In the rows, 128 means zero.
which system made each run
run 1, vetez (8 x 20)
[[134 152 149 122 136 108 111 113 152  95  75 157 127 118  47  95 160 119
  166 132]
 [113 131 173 122 146 176 133 113 212  98 106 176 124 126  84 137 118 123
  131 115]
 [105 129 188 118 132 144 122 112 165 158 133 159  84 160  91 109 183 141
  128  82]
 [125  87 166 183 106 109 111  84 168 120 145 186 122 159 126 130 156 127
   89 109]
 [131  74 141 137 113 137 130 158 158 138 192 183 102 138 148 123 171 170
  122 143]
 [139 110 135 169 119  72 112 148 120 105 186 140 110 102 127 132 208 113
  130 149]
 [110 105  89 161 135 149 112 148 128  96 186 160 163  70 102 158 159 132
  126 151]
 [116 137  94 120 140 126 100 157  98 110 138 149 138  95  61  98 181 156
  182 142]]
run 2, fosin (8 x 20)
[[145 145 129 116 127 127 136  95 153  96  37 144 152 136  91 106  71 117
  139 138]
 [132 130 175  73 148 170 175 155 192 133 105 142  82 137 138 120 101 129
  131 126]
 [129 132 191 137 122  98 149  92 150 152 111 116  83 155 148 133 146  83
   79  88]
 [112  71 118 155 107 143 139  98 130 155 138 173 137 159 165 126  99 147
   59 103]
 [151  78 108 126 108  76 146 167  92 140 147 156  91 137 171  82 153 154
  119 149]
 [142 114  98 167 131  88 138 150 108  79 164 108 135  84 181 152 113  89
  110 157]
 [ 87 140  83 115 153 164 128 165  73 150 182  93 133  83 135 148 144 131
  122 111]
 [110 166  84 137 138  98  93 113  54 118  96  98 149 122  91  98 130 124
  157 105]]
run 3, komuz (8 x 20)
[[ 99 121 140 177 148 102  92 117 143  68 137 181 110 135  96  90 149 135
  152  93]
 [105 120 153 152 155 150 101 151 182  72 181 164 103 142 129 123 134 156
  172 114]
 [110 144 172 154 138 126  85 133 151 122 194 119 100 152 121 143 187 139
  165 102]
 [116 130 138 183 113 140  65  94 146 120 184 135 167 154 105 165 159 149
  150 125]
 [145 126 124 135 105 139  79 134 141 132 160 149 158 147  83 132 175 181
  189 166]
 [170 146 157 138 110 111 102 129 171 105 140 123 149 117  84 158 178 120
  175 185]
 [132 144 153 116 126 174 122 121 177 140 136 139 159  95  60 175 175 120
  135 154]
 [129 135 150 123 115 128 115  98 146 146  94 165 141 116  36 120 194 124
  124 128]]
run 4, komuz (8 x 20)
[[ 89 160 156 156 143 105 101  84 104 137 121 108 110 139 100 124 164  93
  110  59]
 [102 102 103 164 127 159  95  98 142  99 125 182 165 163 122 112  75 173
  134 107]
 [155 122 154 105 125 104 121 170 145 120 145 136  78 170 148  86 146 171
  192 148]
 [145 140 175 163 124 120 121 117 172 112 175  89 126 128 166 195 138  87
  120 140]
 [101 124 108 119 113 183 108 118 103 197 170 125 162 130 103 159 164 162
  114 118]
 [163 124 105 154  91  65  94 103  90 123  95 141 161 140  91 101 158 139
  149 162]
 [162 119 119 112 132 153 148 162 182  78 123 148 151  89 122 149  98 130
  154 194]
 [123 163 166  78 148 140 153 153 136 160 123  99  88  94  91 135 190  97
  131 119]]
run 5, vetez (8 x 20)
[[137  78 135 149  89 156 119 115 155 168 181 164 150 154 145 161 149 164
   95 147]
 [171  98 128 131  89  79 125 152 111 154 162 140 117 126 131 121 203 144
  134 180]
 [152 107 108 152 121 113 141 147 142  92 156 142 155  58 119 167 158  95
  108 186]
 [109 135  93  94 149 157 141 168 104 138 140 139 135  57  71 127 177 129
  136 141]
 [116 145 106 139 145 105 116 109 110  85  72 159 146  89  54  95 143 107
  136 119]
 [104 129 135 106 161 176 138 135 180  85  93 180 123 121  89 101  88 147
  149 113]
 [104 156 191 118 155 124 120 123 163 117 113 135  71 162 104  94 152 125
  155  76]
 [100 115 173 178 129 143 104  79 177 116 151 157 124 168 139 147 120 124
   99  79]]
run 6, dor (8 x 20)
[[117 148 146  67 157 201 163 168 171 142 136 116 113  98 119 151 118 130
  141 135]
 [124 152 171 126 121  93 127  79 122 159  75 120 104 150  87 108 166  95
  102  87]
 [116  81 114 143 120 172 137 102 165 118 113 192 154 147 137 127  69 155
   91 121]
 [142 110 151  96 130 100 153 179 128 141 147 136  55 152 167  82 155 151
  147 130]
 [130 114 146 191 121  90 125  99 140 101 160 120 133 111 159 171 141  72
   74 122]
 [ 89 109  86 111 134 186 125 155  93 174 185 137 141 113 125 138 149 170
  118 112]
 [142 131  98 154 115  50  99 120  66 108 104 128 127 131 110  80 159 126
  151 133]
 [129 128  96 144 149 158 125 152 156  60 146 132 164  88 139 157  74 124
  150 162]]
run 7, dor (8 x 20)
[[143 154 107  98 134  91 138 135  82 121  59  99 113 146 135  74  86 130
  158 126]
 [134 148 136 126 147 140 154 123 157  87  98  95 133 126 173 150  41  90
  119 128]
 [106 159 153  79 144 166 151 130 119 185 124  75  95 153 158 138 109 124
  116  83]
 [128 121 128 150 103 101 122  71  95 160  88 115 140 180 158 119  90 121
   84  94]
 [141  91  93 114 115 145 153 151 116 142 136 132 131 154 202 120  58 164
  115 147]
 [155 138 130 117 122  75 155 156  87 144 138  68  90 126 192 129 134  97
  119 142]
 [116 134  91 145 125 141 140 107  89 146 136  85 169  94 155 178 100  89
   72 124]
 [110 138  69  85 133 143 138 145  49 171 100 104 137 121 125  96 109 153
  130 115]]
run 8, Nusu (8 x 20)
[[140 139 153 182 120 108  82 117 163  87 177 122 150 120 112 172 170 113
  158 153]
 [115 134 129 123 125 185  98 134 149 150 176 138 160 112  73 167 181 157
  155 144]
 [151 139 134 132 107 100  92 120 129 123 114 151 147 127  53 112 194 144
  173 160]
 [142 124 147 134 128 155 123 119 200  84 111 177 156 103  70 147 132 126
  145 164]
 [126 142 181  98 144 142 139 147 178 133 131 151  89 107  72 123 197 119
  146 126]
 [112 110 163 168 121 112 113  85 159 119 122 184 126 122  73 126 182 107
   94 104]
 [106  83 131 125 134 161 132 144 165 121 146 213 111 125  98  98 153 173
  124 120]
 [135 104 153 157 134  76 120 154 151  78 159 173  82 119 124  95 182 127
  147 133]]
run 9, rerel (8 x 20)
[[ 77 161 129 164 165 108  92 115  98  93 143 118 116 108  93 117 161 100
  138  69]
 [ 85 130  98 159 143 167  79 106 125  96 137 157 167 150 104 117  88 169
  155  94]
 [131 149 151 126 131 121  84 140 138 114 142 118 103 193 131  97 128 176
  207 120]
 [144 149 178 168 115 127  91  96 178 110 160  95 145 167 147 180 122 117
  152 134]
 [128 131 142 114 105 181 108 122 137 198 178 108 151 154 120 174 163 161
  132 136]
 [176 118 129 138  71  86 105 100 110 170 117 128 160 150 101 133 180 140
  129 174]
 [182 102 121 115 100 139 149 147 171 118 123 153 161 101 118 154 128 136
  134 212]
 [150 141 154  82 134 123 165 164 147 143 121 122  97  75  91 136 194  98
  129 159]]
run 10, Nubi (8 x 20)
[[105 159 112 127 177 143 120 159 139  50 124 127 128  83 103 119 102 114
  175 123]
 [ 85 185 156 115 174 148 106 124 135 106 113 101 104 133  90 114 128 117
  171  71]
 [100 151 158 146 136 154  90  76 156 118  99 134 138 187 106 121  91 144
  147  76]
 [139 121 165 114 111 157 110 120 173 146 131 143 116 209 145 114 103 185
  167 124]
 [170 119 183 142  92 107 117 115 171 149 161 110 114 185 170 157 146 135
  137 153]
 [150 106 140 140  91 151 124 119 149 177 183 119 159 129 143 193 161 132
   99 163]
 [156 104 101 131  87 109 121 130  93 173 148 139 159 105  96 141 198 141
  114 174]
 [164 110  91 135 112  99 137 142 124  95 111 155 162  68  91 132 152 111
  126 194]]
run 11, fosin (8 x 20)
[[ 87 137  78 129 165 134 122 146  83  86 109 134 124 122 138  79  71 145
  150  89]
 [110 163 131 115 169 123 118 162 120  85 130  95  87 149 161  95  87 137
  188  98]
 [110 169 156 141 145 140  99 113 137 117 147  69 117 179 171 147  85 125
  160  87]
 [125 141 139 127 106 151  92 104 118 175 146  93 138 207 157 138 105 172
  152 107]
 [179 124 130 126  81 105 106 112 122 158 117 104 152 193 158 131 110 164
  159 172]
 [189 122 128 106  89 134 144 140 147 155 134  94 157 134 164 173 112 132
  133 201]
 [162 141 126  92 100 133 158 129 111 192 117  81 149 101 124 172 155 101
   99 168]
 [139 128  94 103 109 134 159 102  96 168  66 126 170  92  92 137 120 104
   78 147]]
run 12, rerel (8 x 20)
[[117 106 130 158 128  84 103 155  97 127 196 133  85 146 160 104 184 148
  142 111]
 [125 113  98 195 123 109  88 126 116  80 192 128 164 110 150 163 132 123
  134 146]
 [117 143  91 118 138 153  96 174  97 127 186 106 145 106 113 137 161 165
  187 149]
 [143 174 121 151 126  95  78 111 110  96 118  94 164 116  76 139 155 112
  182 150]
 [129 159 124 106 135 192 108 125 167 115 114 125 175 122  77 157 103 149
  178 154]
 [143 170 182  90 122 132 116 111 157 157  88 114 113 160  69 117 166 133
  171 125]
 [146 121 175 139 103 147 126  71 196 135  89 159 154 156  97 155 117 117
  102 135]
 [138  94 168  90 108 160 156 135 172 184 132 171  97 155 123 120 161 161
  107 134]]
run 13, Nusu (8 x 20)
[[124 146  94 126 105 105  94 101  50 179 107  98 153 155 102 106 150 150
  139 114]
 [158 124  98 127 112 135 122 115 142  94  77 142 177 147 129 121  52 152
  153 169]
 [157 166 169  73 144 141 162 167 167 129 114  79  92 126 151 142 113 111
  162 152]
 [125 152 165 142 115 115 131  75 126 168 114  88 132 134 124 170 149  73
   75 100]
 [116  97 103 103 104 170 139 106 108 195 102 163 151 153 113 111 112 171
   89 116]
 [175 102 125 111 109  71 153 148 123 111  83 150  98 147 153  71 110 141
  141 165]
 [141 116 145 138 140 131 172 142 171  94 140 119 115  94 181 170  93  76
   85 145]
 [ 94 133 120 105 141 141 150 144  78 188 161  95 101 103 138 136 171 113
   87  89]]
run 14, Nubi (8 x 20)
[[181 130 114 129  87 127 127 111 132 143 115  92 184 138 153 174  92 124
  127 191]
 [166 142 120  70 104 137 159 149 108 188 111  84 141 105 120 151 149 125
  127 179]
 [160 136 120 118 104  95 157  97 104 151  64 111 153  95 104 139 134  77
   83 155]
 [133 109  99  81 131 158 186 139 126 145  68 156 138  83 109 113  98 119
   87 145]
 [132 122 137  97 141  88 180 141 111 130  71 141  74 110 133  77 130  97
   94 110]
 [ 99 105 128 139 155 134 173 122 140 101 107 150 102 108 168 120  75  91
   62  88]
 [ 82 106 116 115 152 139 151 152  92 149 147 142  76 138 169  88 116 144
   97  68]
 [107 106 108 180 132  83 112 120  89  99 152 129 111 155 191 102  94 128
  112  90]]

runs to name
run 15 (2 x 20)
[[129 109 155 180 113  86 119  86 130 122 137 123 112 177 191 133 104 109
   87  94]
 [121  83  99 127 111 162 128 153 117 158 184 143 133 159 187 132 101 184
  118 135]]
	komuz
run 16 (2 x 20)
[[137 124 120  72 108 150 154 155  93 215 141 101 116 131 137 131 160 154
  115 140]
 [170 111 101 152  89  61 132  97  90 127  79 129 158 122 129 118 124 104
   97 164]]
	Nusu
run 17 (2 x 20)
[[115 144 103 154 134 117 103 140  80 126 183  64 130 143 193 152 105 129
  142 113]
 [121 153  79 139 120 136  91 124  66 146 154  68 174 141 149 151 103 147
  153 130]]
	Nubi
run 18 (2 x 20)
[[139 171 194 108 149 136 149 131 189 110 117  91  97 117 127 161 131  77
  139 128]
 [ 99 139 165 120 123 179 127  77 153 185 115 130 138 153  98 155 138 122
   86  83]]
	dor
run 19 (2 x 20)
[[108 114 143 168 101 150  93  65 136 168 142 148 164 166 105 154 146 142
   92  97]
 [158  79 112 127  89 112 117 134 127 142 126 189 138 156 111  92 152 188
  144 168]]
	fosin
run 20 (2 x 20)
[[161 130 137 119 100  97 109 151 103 163 163  88 106 181 174 120 148 164
  169 152]
 [169 119 116 165  89 114 113 104 133 126 150  99 185 133 159 188 111 113
  115 181]]
	Nusu
run 21 (2 x 20)
[[ 88 136 104 158 138 161 117 110 103 140 175 106 164  88 127 185 139 100
   85 102]
 [106 130  70 128 125 121  94 127  58 139 113 141 156 130  82  84 142 170
  155 117]]
	komuz
run 22 (2 x 20)
[[138  87  93 100 133 152 173 180 144 111 134 177 126  73 129 119 124 142
  115 173]
 [120 140 142 126 152  75 151 157 108 105 128 119  73  79 121 105 182  76
  116 114]]
	Nubi
run 23 (2 x 20)
[[174 124 133 124  88 127 106 111 155 142 113 149 174 132  71 145 165 150
  155 190]
 [172 127 155  99 112 138 147 138 185 125 102 153 141  99  75 145 161 120
  144 191]]
	Nusu
run 24 (2 x 20)
[[ 87 155  93  84 153 186 126 134  89 162 109 104 137 138 116 110  89 160
  147  89]
 [149 158 140 133 121  76 113  99 110 111  66  97 117 179 141  92  88 118
  154 114]]
	komuz
run 25 (2 x 20)
[[122 140 107  73 157 125 177 185  90 137 115  97  85  92 155 102 118 114
  127 126]
 [104 154 121 149 150 104 141  96  97 107  89  97 128 100 134 134  98  63
   81  84]]
	dor
run 26 (2 x 20)
[[130 139 140 137 151 143 115 168 163  77 185 104 113 138 180 150  97 139
  179 142]
 [109 176 136 143 137 134  83 124 101 145 180  61 138 136 126 166 161 121
  161 105]]
	vetez
run 27 (2 x 20)
[[117 126 146 115 129 188 100 148 169 138 180 139 128 168 132 141 127 188
  178 131]
 [167 140 174 151  93  73  90 104 137 142 137 110 119 176 120 130 184 131
  159 147]]
	dor
